In the data rows, zero lies at 4.5, halfway between 4 and 5.
Each row below has a hidden score, from 0 to 20, with 10 about the middle. What is it? The score is a weighted sum of the row's numbers plus the product of two more (or one squared), each taken from its middle value.
Array([3., 4., 5., 8., 4., 7., 5., 5., 5., 5., 4., 7., 6., 4., 4., 6.]): 8
Array([4., 3., 5., 6., 3., 6., 3., 7., 4., 5., 5., 5., 3., 7., 3., 6.]): 8
Array([6., 5., 2., 3., 2., 4., 7., 3., 3., 5., 6., 4., 5., 5., 2., 5.]): 10
Array([1., 5., 3., 1., 3., 7., 4., 5., 5., 8., 5., 4., 3., 7., 3., 4.]): 14
Array([4., 3., 5., 6., 6., 6., 3., 5., 4., 7., 5., 4., 7., 7., 6., 4.]): 5
Array([4., 4., 5., 5., 4., 6., 3., 4., 4., 6., 4., 9., 3., 4., 3., 6.]): 8
Array([3., 1., 4., 4., 4., 4., 7., 5., 8., 6., 6., 5., 5., 5., 3., 6.]): 6
Array([7., 6., 3., 5., 4., 3., 4., 4., 5., 6., 6., 4., 7., 5., 8., 4.]): 13
Array([3., 4., 5., 1., 4., 1., 7., 8., 4., 5., 6., 3., 7., 2., 2., 4.]): 12
Array([4., 5., 4., 5., 7., 6., 4., 8., 5., 6., 3., 8., 5., 0., 2., 7.]): 17
Array([4., 6., 5., 4., 4., 5., 3., 4., 5., 5., 8., 4., 5., 4., 4., 5.]): 13
Array([4., 5., 4., 6., 4., 4., 5., 3., 6., 7., 3., 7., 4., 5., 4., 4.]): 11
Array([2., 3., 4., 7., 6., 6., 6., 2., 7., 4., 5., 4., 2., 6., 6., 5.]): 11
Array([6., 6., 3., 1., 4., 4., 4., 3., 4., 3., 8., 2., 6., 7., 5., 3.]): 12
Array([2., 2., 6., 5., 5., 4., 4., 4., 5., 6., 5., 3., 5., 6., 6., 5.]): 5
Array([4., 4., 7., 3., 4., 4., 5., 5., 4., 3., 4., 2., 4., 6., 5., 5.]): 11
Array([5., 5., 6., 5., 6., 4., 4., 3., 8., 7., 5., 0., 4., 4., 4., 3.]): 10
Array([6., 5., 4., 5., 4., 0., 4., 6., 2., 1., 8., 2., 9., 4., 8., 1.]): 4
Array([4., 3., 4., 4., 5., 9., 3., 3., 4., 8., 2., 9., 2., 3., 3., 4.]): 10
Array([7., 3., 4., 3., 5., 0., 3., 6., 3., 3., 8., 3., 8., 4., 7., 1.]): 4
Array([2., 5., 5., 4., 4., 4., 3., 6., 3., 4., 4., 7., 4., 5., 3., 5.]): 8
Array([2., 6., 6., 5., 3., 4., 6., 1., 4., 2., 6., 4., 4., 5., 6., 5.]): 14
Array([5., 1., 4., 5., 5., 4., 6., 6., 2., 4., 4., 5., 5., 5., 5., 3.]): 15
Array([2., 4., 4., 4., 7., 3., 3., 5., 3., 5., 4., 5., 4., 5., 2., 5.]): 15
Array([5., 2., 7., 6., 6., 7., 6., 5., 5., 5., 1., 7., 3., 6., 4., 4.]): 17
Array([4., 1., 5., 5., 6., 6., 4., 1., 4., 3., 4., 3., 2., 3., 4., 6.]): 13
Array([8., 0., 4., 5., 3., 7., 7., 6., 8., 2., 6., 7., 5., 7., 6., 4.]): 8
Array([4., 5., 6., 5., 6., 4., 4., 5., 3., 2., 4., 5., 4., 3., 6., 5.]): 12
Array([3., 6., 3., 1., 5., 3., 4., 9., 5., 3., 9., 2., 8., 1., 2., 5.]): 9
Array([5., 4., 3., 4., 5., 4., 6., 5., 6., 4., 2., 6., 3., 3., 6., 4.]): 9
Array([9., 5., 6., 1., 0., 1., 7., 4., 5., 2., 5., 4., 7., 6., 2., 5.]): 7
Array([1., 5., 5., 7., 4., 7., 2., 4., 8., 5., 3., 4., 4., 4., 3., 6.]): 8
Array([4., 4., 5., 4., 1., 2., 3., 7., 3., 4., 6., 2., 4., 4., 5., 6.]): 4
Array([4., 4., 5., 7., 3., 4., 4., 2., 4., 5., 3., 4., 5., 6., 9., 3.]): 9
Array([3., 6., 5., 5., 3., 5., 6., 3., 5., 5., 4., 4., 5., 4., 5., 6.]): 11
Array([4., 5., 4., 5., 5., 7., 5., 3., 4., 6., 5., 5., 4., 4., 4., 6.]): 11
Array([4., 3., 4., 6., 4., 6., 6., 3., 5., 6., 2., 9., 4., 6., 8., 4.]): 9
Array([4., 5., 6., 4., 6., 4., 3., 3., 3., 2., 4., 3., 3., 4., 6., 8.]): 12
Array([4., 6., 6., 5., 5., 6., 4., 5., 7., 3., 6., 5., 2., 6., 4., 6.]): 13
Array([5., 6., 2., 3., 2., 5., 5., 3., 6., 4., 3., 4., 4., 4., 6., 5.]): 15
Array([5., 1., 5., 5., 4., 4., 5., 2., 2., 2., 7., 7., 9., 4., 7., 2.]): 4
Array([6., 5., 3., 5., 7., 3., 5., 5., 5., 2., 3., 7., 6., 2., 5., 2.]): 12
Array([5., 6., 5., 5., 2., 5., 6., 2., 5., 2., 4., 7., 6., 6., 8., 3.]): 18
Array([1., 8., 3., 5., 8., 3., 1., 3., 2., 5., 7., 4., 5., 3., 2., 6.]): 8
Array([1., 3., 8., 3., 5., 7., 3., 5., 6., 6., 3., 7., 3., 2., 3., 7.]): 11
Array([6., 1., 5., 6., 2., 5., 3., 3., 6., 2., 5., 5., 3., 8., 6., 8.]): 5
Array([5., 5., 7., 7., 2., 5., 6., 5., 3., 2., 3., 7., 3., 6., 9., 5.]): 10
Array([8., 2., 3., 5., 6., 5., 5., 3., 6., 3., 3., 6., 5., 6., 7., 6.]): 10
Array([3., 6., 3., 4., 6., 3., 5., 5., 6., 5., 3., 4., 5., 5., 4., 4.]): 9
Array([6., 3., 4., 3., 5., 4., 7., 5., 4., 2., 5., 3., 5., 7., 7., 4.]): 10
Array([3., 4., 4., 4., 6., 5., 3., 5., 5., 6., 6., 2., 6., 2., 2., 2.]): 8
Array([6., 4., 3., 5., 5., 2., 6., 6., 2., 3., 7., 5., 6., 5., 9., 5.]): 5
Array([7., 4., 4., 5., 4., 2., 5., 6., 4., 1., 8., 2., 4., 3., 3., 3.]): 10
Array([4., 4., 5., 2., 5., 3., 1., 4., 5., 1., 5., 3., 5., 4., 2., 4.]): 14
Array([4., 3., 6., 7., 5., 4., 4., 4., 4., 5., 4., 5., 3., 3., 4., 5.]): 9
Array([3., 5., 3., 5., 4., 5., 4., 6., 5., 5., 1., 6., 4., 6., 7., 4.]): 7
Array([0., 7., 6., 1., 7., 3., 2., 5., 5., 3., 7., 2., 6., 2., 2., 5.]): 10
Array([7., 3., 4., 4., 1., 6., 4., 7., 5., 7., 4., 7., 2., 6., 5., 5.]): 10
Array([4., 7., 5., 7., 3., 6., 3., 3., 4., 6., 4., 6., 4., 7., 5., 5.]): 17
Array([1., 4., 7., 5., 4., 4., 3., 3., 3., 6., 1., 5., 1., 6., 4., 7.]): 8
Array([6., 6., 5., 6., 4., 3., 6., 4., 2., 5., 3., 7., 4., 5., 6., 5.]): 9
Array([5., 3., 6., 9., 5., 7., 6., 5., 5., 8., 3., 5., 2., 6., 5., 4.]): 10
Array([4., 7., 8., 6., 5., 5., 4., 3., 4., 4., 2., 5., 4., 4., 6., 5.]): 10
Array([3., 6., 5., 6., 8., 5., 3., 7., 4., 4., 6., 3., 4., 5., 3., 5.]): 14
Array([5., 4., 5., 5., 3., 4., 7., 3., 5., 5., 5., 6., 7., 5., 5., 5.]): 6
Array([3., 3., 5., 8., 6., 6., 6., 1., 1., 7., 3., 7., 3., 6., 6., 7.]): 7
Array([8., 4., 4., 4., 4., 1., 4., 5., 2., 4., 4., 2., 6., 4., 6., 4.]): 8
Array([5., 5., 3., 4., 5., 3., 5., 2., 5., 5., 4., 8., 1., 4., 5., 3.]): 16
Array([4., 5., 5., 6., 5., 5., 3., 5., 5., 6., 4., 4., 4., 5., 6., 4.]): 8
Array([3., 6., 6., 4., 5., 7., 2., 2., 7., 6., 3., 7., 5., 2., 3., 5.]): 10
Array([6., 5., 6., 5., 3., 3., 4., 4., 3., 7., 6., 3., 2., 3., 4., 3.]): 13
Array([6., 4., 6., 7., 4., 2., 4., 6., 4., 4., 5., 3., 6., 8., 5., 5.]): 8
Array([1., 5., 5., 4., 6., 8., 5., 4., 5., 6., 6., 5., 3., 5., 3., 4.]): 13
Array([4., 5., 5., 6., 6., 5., 5., 6., 4., 5., 6., 5., 5., 5., 5., 4.]): 9
Array([6., 7., 5., 2., 6., 2., 5., 7., 5., 4., 6., 2., 6., 2., 6., 3.]): 9
Array([4., 7., 3., 4., 5., 3., 5., 4., 4., 3., 6., 4., 7., 4., 6., 4.]): 9
Array([5., 3., 4., 4., 5., 5., 5., 6., 6., 3., 7., 4., 3., 7., 4., 5.]): 9
Array([5., 7., 4., 7., 5., 4., 5., 3., 4., 4., 2., 3., 6., 7., 7., 4.]): 9
Array([3., 3., 4., 4., 7., 4., 4., 7., 1., 7., 7., 5., 6., 2., 2., 5.]): 14
Array([5., 6., 6., 5., 6., 4., 3., 4., 6., 4., 3., 3., 4., 3., 4., 5.]): 10
Array([6., 2., 2., 3., 3., 4., 5., 6., 3., 7., 3., 4., 5., 4., 5., 3.]): 5
Array([5., 2., 4., 8., 1., 6., 6., 3., 4., 4., 6., 5., 2., 8., 8., 3.]): 19
Array([3., 8., 8., 7., 6., 6., 2., 6., 9., 4., 4., 4., 5., 2., 3., 7.]): 11
Array([4., 5., 6., 5., 5., 3., 7., 6., 6., 5., 5., 4., 2., 2., 5., 5.]): 11
Array([5., 1., 3., 4., 5., 5., 4., 4., 7., 5., 4., 7., 4., 5., 5., 6.]): 7
Array([6., 5., 6., 4., 5., 4., 4., 5., 7., 5., 4., 5., 5., 5., 3., 3.]): 9
Array([5., 4., 6., 3., 5., 5., 6., 2., 5., 4., 3., 5., 2., 5., 5., 6.]): 10
Array([5., 3., 3., 4., 5., 6., 6., 6., 4., 7., 3., 6., 4., 6., 3., 5.]): 10
Array([6., 3., 6., 4., 4., 5., 6., 7., 4., 6., 6., 1., 5., 5., 5., 2.]): 8
Array([8., 2., 5., 7., 3., 7., 6., 6., 5., 4., 4., 4., 3., 7., 5., 4.]): 10
Array([4., 5., 5., 4., 6., 1., 4., 2., 6., 6., 8., 3., 5., 4., 4., 3.]): 9
Array([6., 6., 4., 7., 4., 6., 4., 5., 6., 3., 5., 4., 7., 6., 8., 5.]): 10
Array([4., 6., 5., 6., 6., 6., 4., 5., 5., 7., 4., 1., 6., 4., 5., 2.]): 10
Array([7., 5., 4., 8., 4., 3., 7., 6., 4., 4., 3., 2., 4., 3., 6., 8.]): 10
Array([4., 7., 3., 1., 2., 1., 7., 5., 2., 3., 5., 4., 7., 6., 6., 0.]): 10
Array([8., 6., 5., 2., 3., 3., 6., 3., 3., 1., 2., 3., 7., 5., 6., 7.]): 11
Array([4., 5., 3., 2., 7., 6., 4., 7., 4., 4., 4., 6., 2., 1., 4., 5.]): 13
Array([2., 6., 5., 8., 7., 8., 3., 1., 3., 6., 3., 7., 5., 5., 6., 4.]): 11
Array([8., 5., 5., 4., 0., 2., 8., 6., 5., 3., 5., 4., 6., 5., 4., 2.]): 9
Array([7., 4., 5., 5., 3., 4., 3., 6., 7., 5., 7., 5., 4., 3., 4., 6.]): 8
Array([9., 3., 0., 5., 0., 2., 5., 6., 5., 4., 6., 3., 3., 7., 8., 3.]): 15
Array([6., 3., 2., 7., 4., 3., 3., 4., 3., 2., 2., 5., 5., 4., 5., 5.]): 11
Array([6., 3., 7., 5., 5., 4., 5., 3., 5., 6., 5., 5., 2., 7., 6., 5.]): 8
Array([5., 5., 4., 4., 3., 4., 8., 2., 3., 5., 8., 3., 5., 6., 5., 5.]): 15
Array([4., 5., 4., 3., 3., 3., 6., 6., 2., 3., 7., 4., 7., 3., 5., 0.]): 8
Array([1., 4., 6., 4., 8., 6., 4., 3., 8., 6., 5., 2., 5., 2., 2., 4.]): 11
Array([7., 4., 2., 5., 3., 3., 4., 4., 7., 5., 5., 3., 6., 5., 8., 5.]): 8
Array([6., 5., 5., 4., 3., 4., 5., 6., 5., 5., 4., 3., 5., 5., 4., 4.]): 8
Array([1., 5., 3., 2., 2., 4., 5., 6., 7., 4., 2., 5., 5., 3., 3., 5.]): 7
Array([4., 7., 5., 6., 4., 7., 5., 3., 5., 3., 3., 4., 6., 4., 5., 5.]): 11
Array([3., 5., 5., 6., 2., 5., 5., 5., 2., 4., 1., 5., 5., 6., 7., 4.]): 6
Array([5., 3., 5., 5., 5., 4., 4., 8., 6., 4., 4., 5., 3., 7., 6., 3.]): 9
Array([3., 4., 2., 3., 6., 4., 3., 6., 6., 5., 9., 7., 6., 3., 6., 6.]): 6
Array([3., 3., 5., 4., 3., 5., 7., 4., 8., 4., 3., 6., 3., 5., 6., 5.]): 9
Array([3., 5., 6., 7., 3., 5., 5., 3., 4., 5., 4., 6., 3., 8., 4., 3.]): 12
Array([8., 2., 2., 5., 1., 4., 9., 5., 6., 1., 3., 1., 4., 3., 5., 9.]): 12
Array([7., 6., 6., 6., 5., 5., 4., 5., 4., 5., 4., 7., 5., 5., 6., 4.]): 10
